In the rows, zero is written as 128.
X: 4 groups of rows, each row roughly a mix of its group's hidden directions
X (141 x 10)
[[116  94 137 178 141 145 127 170 175 139]
 [146 107 169 155 119 133 132  63 152 149]
 [102 135  79 111 152 173 146  86 127 150]
 [192 132 116 167 110  94 123 133 103 150]
 [137 136 137 150  65  91 155 161 145 108]
 [139 170 101  93 106 145 170  96 125  94]
 [120 162 147 124 116  99 133 116 138 203]
 [138  90 110 150 143 142  95 149  64 137]
 [ 92 143  89 138 154  76  96 139 121 156]
 [ 89 187 134 102 140 103 122 161 122 158]
 [ 93 172 100 137 104 136  95 177 135 147]
 [141 127  83 129 112 121 170  66 127 106]
 [ 72  98 152 133 172 127 101 141 103 151]
 [ 93 128 177 107 130 168  78 122 110 132]
 [144  65  99  96 120 155  99 101 127 135]
 [111 170 120  98 137 175  89 142 144  93]
 [181 161 160 128  80 145 158 131 124 137]
 [120 163 141 136  87 100 137 194 132 116]
 [118 148 104 122 110 156 118  76 150  73]
 [ 90 168 109 137 118  95 102 178 130 155]
 [145 128  98 116 145 139 117 150  50 120]
 [125 157  83 127 122 153 192 135 129 101]
 [160 183 146 117 115 126 137  85 156 161]
 [122 155 177 102 164 158 133 142  85 148]
 [ 84 122 127  92  96 178 117 154 120  99]
 [141  92 116 149  72  99 127 167 159 132]
 [183 153 110 134 123 164 118  86 109 160]
 [ 95 162 116 107 117  99 111  94  72 118]
 [134 117  68 115  75 131 112 114 160 111]
 [ 86 145 155 175 153 117 129  89 160 146]
 [178 103 158 150 111 100 122 178 145 142]
 [182 135 107 139 159 132 108  94  92 161]
 [133 100 122 160 106 172  92 133 145 179]
 [149 111 139 157 164  83  91 153 123 166]
 [142 117 107 143 132  96  64 127 166 159]
 [189 108 138 165 112  87 135 125 112 154]
 [113 125  99 127 110 144 170  77 124  78]
 [115  87 138 152  89  95 147 155 156  89]
 [144 109 100 170 121 137 164 183 157 137]
 [161 144  89 175  92 106 105 160 115 135]
 [134  78  89  93  84 148 112 139 131 107]
 [150  97 152  80 105 183 116 117 122 145]
 [ 68 128 138 167 126 104 116 132 179 133]
 [119 133  90 103 162 131  67 108 129 162]
 [143 158 140 171 167 152  88  87 128 129]
 [ 82 109 104 122 100 101 102  86 166 119]
 [ 84 121  81 135 107 150 152 129 130  76]
 [133 146  86 124 124 139 169  76 130  85]
 [105 131  96 103  87 163 100 148 155  89]
 [ 61 140 142 154 161 115 123 141 126 167]
 [134  90 136 114  99 153  98 147  65 134]
 [153 108 140 149 133  85 158 175 119 171]
 [103 117 122 107 166 167 113 156 115  72]
 [150 133 144 139 112 121  55 103 162 142]
 [144 179 122  84 131 126 185 122 107 125]
 [157 166  91 111 123 157 183 113 125 105]
 [111  93 118 104 107 136  77 127  72 138]
 [172 119 110 160 138  71 131 121 146 165]
 [103  94 156 109  94 143  87 168 120 157]
 [ 96  92 120 181 105 119 124  90 163 118]
 [151 133 151 109 157 109 139 164  69  97]
 [130  83 138  92 118 124  85 100 138 175]
 [ 78 146 106 140  93  82 121 148 158 147]
 [169 130 134 147  74 156 143 153 129  84]
 [121  98 143 132  85 122 126 200 140 135]
 [147 182 140  92 159 106 154 127  92 106]
 [155 178 155  89 138 145 166  97 144 131]
 [ 98 113 122 101 130 123 124 133  80  63]
 [156 139  66 100  89 137 156 111 137 115]
 [143  81  80 178 117 130  94 128 132 121]
 [124 151 102 110 121 156  73  84 152 105]
 [ 99 148 121 154  71 118 137 127 168  88]
 [133  70 106 116 162 154 108 127 118 175]
 [115 131 101 178  92 136 150 152 171  98]
 [118 131 163 144 188 117 136  87  95 147]
 [111 127 119 135  77 110 136  67 107  98]
 [ 95 109 104 162 103 137  87 155 154 167]
 [144  87 162 149 108  92 126 153 120 179]
 [135 101 148  72  71 138 112 133 150 132]
 [113 178 146 130 163  79 124 158 152 148]
 [145 154 109 126 151 117 120 172  88  74]
 [ 46 120 101 128 117 129 145 131 146 147]
 [134  84 148 132  74 126 100 145  82 129]
 [122 178 129 170 160  83 146 139 102 122]
 [157 173 129 100 121 120 150 112  66 112]
 [ 84  94  82 124 110 148 140 136 120  80]
 [ 95 117 111 115 151 162  89 114  71 142]
 [120 134 117 161 176 135 164 176 117 162]
 [112 140  89 137 158 127 165  77 125  88]
 [115 110 125 166 112 114  88  87 170  96]
 [ 94 158 147 135 184 146 111 165 135  99]
 [115 152 137  65 100 135 117  88  94 126]
 [102  72 132 128  79 145  99  98 144 129]
 [149 110 157  97  87 139 111 131 100 183]
 [105 145 125 101 148 203 108 142 125 109]
 [120 139 126 122 105 143  89  65 133  84]
 [185 125 159  82 111 157 151 138 148 136]
 [ 91 135 154  93 160 181 113 123 136 161]
 [120 179 131 123  80 105 170 131 156 107]
 [117 151 189  89 114 152 166 138 142 123]
 [158 138 123 199 144 149 116 141 134  90]
 [127  63 127 161 113 169 102 138 150 136]
 [155 130 116 127 162  95  95 151 130 189]
 [203 135 163 141 134 128 163 124 118 135]
 [194 133 154  92 144 142 136 160 114 150]
 [115 122  61 121 126 127 100  83 154 109]
 [ 75 129 154 112 173 161 126 116  89 122]
 [192 151 137 102 106 131 135  93 154 155]
 [125 125 140 129 189 107 147 134  87 174]
 [118 162 132  81 106 118 141  97 104  76]
 [165 139 145  77 157 134 116  91  89 143]
 [111  93 145 144 128 148 120 131 203 147]
 [ 99  93 121 159 117 140 130 156 194 122]
 [143 198 101 137  88 122 121 137 121 155]
 [124 133 125 153 101  77 123  68 101 116]
 [120 146  97 120 139 191  97 151 115  92]
 [105 182 138  84 174 126 119 127 143 153]
 [135 142 144  95 144 178 149 185 149 133]
 [ 96 106  76 157 141 115  81 128 135 157]
 [ 93 102 121  86 124 157 129  94  80 151]
 [151  74 130 124 122 155  91 127  77 147]
 [105 126 105 167  94 142 158 103  99  81]
 [115 111 106 159  93  60 138 133 148 116]
 [171 106 176 133 109  92  89 146 141 142]
 [ 77  85 102 136 146 115  80 110 133 141]
 [141  66 125 142 112 135 113 157 182 135]
 [ 71 107 140 117 109 115  80 104 120  96]
 [ 92 107 122 121 149 181  97 167 131  96]
 [ 83 141 139 127  92 106 131 186 156 112]
 [165 128 104  66 130 147 160 103 116 151]
 [120 154 116  58 148 128 101  93 125 146]
 [107 167 166 112  93  99 102  87 141 112]
 [120 147 171 107 117 100 162  98 147 178]
 [138 123 103 110 101 131 202 153 105 122]
 [117 150  93  74 115 141 179 107 116 114]
 [126 139 171  96 155  88 161  97 124 161]
 [ 95 152  98 139 172 134 138  84 170 123]
 [142  98  98 141 174 153 154 173 100 140]
 [ 67 113  98 143 137 156 101  98 121  99]
 [ 94 108 162 157 153 154 108 146 169 163]
 [105 105 141 116 160 167 109 178 118  87]]

the one row of each list that fits no group (the others fit one group, some only roughly)
  J230: [113 130 118 102 114 148 121 211 132 135]
  J735: [126 159  63  99 154 134 166 117 117 116]
  J439: [ 89 133  93 132 113  99 131 153 146  67]
  J410: [127 143 166 163 152 165 172 129 166 144]
  J557: [ 69 134 147 169 118 105 140 171 147 133]
  J363: [174 160  88 141 148 109 132  77 142 125]
  J89: [124 118 140 114 133 116 123 128 152 214]
  J97: [ 86  96 152 133 109 128 121  94 115  70]
  J866: [135 165 112  97 135 153 182 133 165  98]
  J572: [143 162 183 153 125 140 150 160 142  87]
  J189: [152 166 162 115 103 122 160 176 106 102]
  J815: [168  66 143 155 134 140 100 144 119 158]
  J531: [130 103 104  86  73 127 115  90 104 111]
 | J97
  J219: [ 78  97 125 137 133 140 171 116 102  81]
  J843: [142  76 133 156  90 125  85 137 150  97]
  J790: [132 136  91 170 170 180 121 100 122 121]
  J690: [101 174 113  89 103 115 181 120 127 112]
  J414: [ 68 152 161 147 131  86 124 159 120 135]
  J364: [131 111 117 118 119  75 100  89 178 144]
  J324: [138 101  98 157 165  78 154 147 119 160]
  J376: [156 128 141  92 124  75 154 120 118 179]
  J63: [113 112 117 152 106 181  94 178 148 131]
  J912: [165 176 108 110 118 144 178 108 149 150]
  J792: [165 156  93  79 130 104 162 134 127  96]
  J311: [ 78 138 169 104 116 117  89 160 122 156]
  J569: [152 188 123 160 123 148 134  86 160 121]
  J579: [122 116  96 166 158 109 139 142 193 116]
 | J376
  J845: [150 108 130 168  56 141 132 141 150 129]
  J566: [161 113 134 118 108 114  82 145 125 192]
  J91: [ 94 123 171 153 134 141  78 144 161 100]
  J187: [168 159  74 124 133 111 131  80 147 131]
  J663: [ 80  85 138  83 130 111  99 116  99 139]
  J729: [141  71 123 106  75 111 111 144 161 130]
  J971: [ 73 130 122 150 101  74 102 146 120 114]
  J584: [ 81  91 126 164 159 107 139 163 142 102]
  J513: [ 96 148 143 126 145 148 141  77 185 142]
  J417: [ 63 106 156 117 131  95 136 140 160 152]
  J713: [150  81 155 127 101 103  81 144 122  92]
  J738: [104 168 168 122 180 161 102 117 118 120]
  J372: [142 129 133 141 130 117 165 167 171  71]
 | J372
  J996: [157  79 122 109 113 155  96 168  94 141]
  J548: [122 151 116 131 159 117  70 176 155 146]
  J199: [ 88 145 103 131 168 145 126 163 148  79]
  J532: [136 174 147 110 175 147 121 182 120 134]
  J456: [134  92 104 131 152  85 132 113 117 189]
  J853: [ 86 120  70 142 142 132 131 125 157  83]
  J601: [144  61 161 149 117 162 121 123 156 141]
  J593: [ 75  90  98  99 150 134 106 124  98 154]
  J190: [152 108 113 179 175 136 120  96  93 137]
  J869: [111 143  81  90 110 113 143 171 144  90]
  J272: [143 150 141 160 200 150 142 128 137 154]
  J970: [131  85 133 118 107  79  75 102 124 114]
 | J970
  J120: [127 113  82 167 147 166 142 133 158 170]
  J895: [ 98  96 141 150 104  99 115 178 130  85]
  J23: [153  81 142 103 100 126  84  87 121 149]
  J868: [115  83  90 112 105 106 106 103 108 173]
  J803: [156 190 160 100 128 138 147 121  99 154]
  J862: [156 144 134 156 168 115 137  62 108 138]
  J177: [150 159 203 130 117 153 139 125 105 126]
  J587: [125 145 145 140 178 111  78 168 149 151]
  J796: [156 118 103 148 142 129 104  80 123 187]
  J931: [132  86 129 131 114 147 175  95 119  75]
  J907: [149 108 140 125  73 129 174  85 106 127]
  J903: [146 161  85  87 150 135 126 181 117 142]
 | J931
  J131: [160 151 140 158 184 164 156 118 111 146]
  J252: [132 115 185 111 123 168 163 146 137  89]
  J476: [146 125 155 147 152 149 114 150  58 151]
  J872: [138  96 106 142 155 141 141 172  81  89]
  J752: [139 122 123 135 157 176 144  82 179 140]
  J580: [148 103 120 134 148 157 204 135 141 140]
  J599: [113 133 156 103 112 155  58 150 135 147]
  J73: [144  95 121 139 121  71 162  89 131  95]
  J353: [157 155 145 151  78 138 136 116 158  78]
  J124: [132 205 141 142 126 130 142  87 139 111]
 | J580
  J619: [ 87 110 171 108 105 170 138 142  87 120]
  J850: [130 175 112 146 192 120 130 138 147  96]
  J911: [118 160 118 133 193 131  86  95 134 139]
  J289: [ 73 159 142 105 132 151 136  78 154 130]
  J824: [147 102 134 106  92 121 136 126 201 113]
  J817: [184 116 106 110 144 167 121  96 139 166]
  J233: [162 165 191 158 157 125 136 116 135 120]
  J257: [ 87  98 164  91 145 121 108  89 105 105]
  J984: [112 181 160 154 169 129 166 150 139 132]
  J260: [110 104 153 131  92 190 123 121 165 150]
 | J257
  J336: [136 147 165 110  78 115  82 119 166 119]
  J158: [148 158 164 113 157 170 149  78 130 141]
  J898: [ 54 123 120 100 150 104 140 123 153 107]
  J185: [175 152 151 105 133 148 153 144  96  80]
  J749: [ 86 122 110 109  98 173 142  90 102  99]
  J881: [100 135 136 128  97 127  91  74 173 149]
  J276: [126 119 126 134 117  98 146  62 155 172]
  J337: [182 136 153 168 118  90 155 101 112 126]
  J938: [ 85 120 138 169 166 114 147 149 141  82]
  J784: [109  93  97 146 167 158 121 144  89  90]
  J679: [ 87 104 136 126 102  88 150  90 167 147]
  J145: [161 175 162 128 108 154 140 170 143  99]
  J936: [132 123 139 100 110 130 132 201 172 131]
  J428: [158 176  82  86 151 145 143 147 122 137]
  J620: [ 77 134 118 132  89 161 104 151 165 153]
 | J336
  J390: [121 194 138 148 173 112 158 116 113 135]
  J732: [135 115  99 164 125  87 176  92 136  99]
  J489: [135 130 146  92 149 163 153 122 121  61]
  J972: [126 114 101 169 129  74 106 174 117 114]
  J945: [188 100 117 151 141  82 126 119  96 118]
  J933: [197 119 143 139 132 106 154 121  94  96]
  J642: [110 171 138  94 126 190 124 113 137 159]
  J271: [122 118 148 129  65 172 148 149 103 103]
  J516: [145 165 186  88  97 118 135 125 150 145]
  J775: [137 132  91  73  98 133 143 165 152  97]
  J618: [143 136 102  84  66 157 107 143 141 135]
  J240: [ 89 176 131 139 178 141 142 107 123 162]
  J168: [127 129 154 178 142 138 140 195 106 127]
  J244: [190 133  84 115  81 134 136 125 118 119]
 | J244
  J74: [176  86 158 155 131  84 143 144 112 116]
  J66: [109 132  95 159 116  70 111 175 132 118]
  J234: [155 119 167 105  78 106 110  93  97 142]
  J603: [167 178  94 122 123 127 135  77 103 133]
  J53: [108  84 122 103  89 131 101 101 178 130]
  J473: [128 184 164 109  87 140 148 161 135 144]
  J746: [139 172  70 126 133 141 108  85 109 144]
  J431: [143 117 154  82 119 175 174 103 132 110]
  J164: [149  86 163 153 127 149  92 100 104 166]
  J126: [139  84 170 172 113 119 100 116 136 166]
  J207: [193 158 119 128 137 115 141 133  83  99]
  J758: [131 190 124 132 129 120 190 154 131 135]
  J870: [116 102 100 135  86 119 157 164 173 158]
  J15: [ 80 135  98 137 113  72  90 135 117 113]
 | J431
  J221: [140  94  96 164 117  78 120  90 135 155]
  J740: [ 85 168 127 108 131 148 119 185 119  99]
  J43: [161 128 135 147 156 138  85  85  79 135]
  J534: [120  74 154 125 150 188 117 131 143 108]
  J589: [161 144 116  66  87 116 147 116 110 104]
  J176: [123 166 161 133 115  81 161 176 120 119]
  J661: [169 149 116 150  88 131 155 130 185 142]
  J102: [121 101 109  99  70 136 104 175 132 148]
  J237: [157  81  99 164 146  98 110 139  97 102]
  J378: [135 131 185 157 123 123 103 184 152 126]
  J349: [117 138 123 118 102 147 107 198 158  98]
 | J43
  J434: [112 133 106 112  72 105 137 151 185 134]
  J342: [ 68 168 129  85 147 153 117 130 138 145]
  J917: [158  76 125 169 127  78 130 142 114 112]
  J562: [151 149 163 173 134  71 135 127 104 147]
  J977: [ 94 185 153  83 124 156 133 154 125 124]
  J770: [143 124  81 143 137  73 131 114 106  83]
  J495: [ 72 128 134 113 113 176 120 161 160 107]
  J284: [110 119  68 130 111  87 130 154 148  90]
  J156: [147 153  83 115 117 155 190 124 152 137]
  J985: [109 147 183 118 165  98  92 120  96 128]
  J133: [151 138 142  95 113 166 172 103 175 115]
  J854: [181 186 135 155 120 134 145 114 159 128]
  J694: [156  82 115 153 137  75 144  88 118 130]
 | J434
  J721: [106 139 172 122 155 102 107 121 123 192]
  J147: [105 146 112 116  97 110 191 162 152 143]
  J547: [148 131  77 121  93 121 181 146  98 119]
  J93: [ 71  85 177 145 128 137 110 129 112 120]
  J654: [126 158 138 138 132 124 103 199 167 112]
  J609: [121 134 151 180  90 109  95 131 172 111]
  J350: [120 124 179 133 172 121  96 124 102 174]
  J780: [111  83 102 180 127 159 124  89 117 115]
  J186: [167 134 112  87  85 132  90 125 139 168]
  J639: [163 196 110 104 130 119 148 109  96 125]
  J827: [102 146 168 157 160 135 146 164 136  80]
  J455: [112  90 175 128  99  96 158 119 169 134]
 | J547
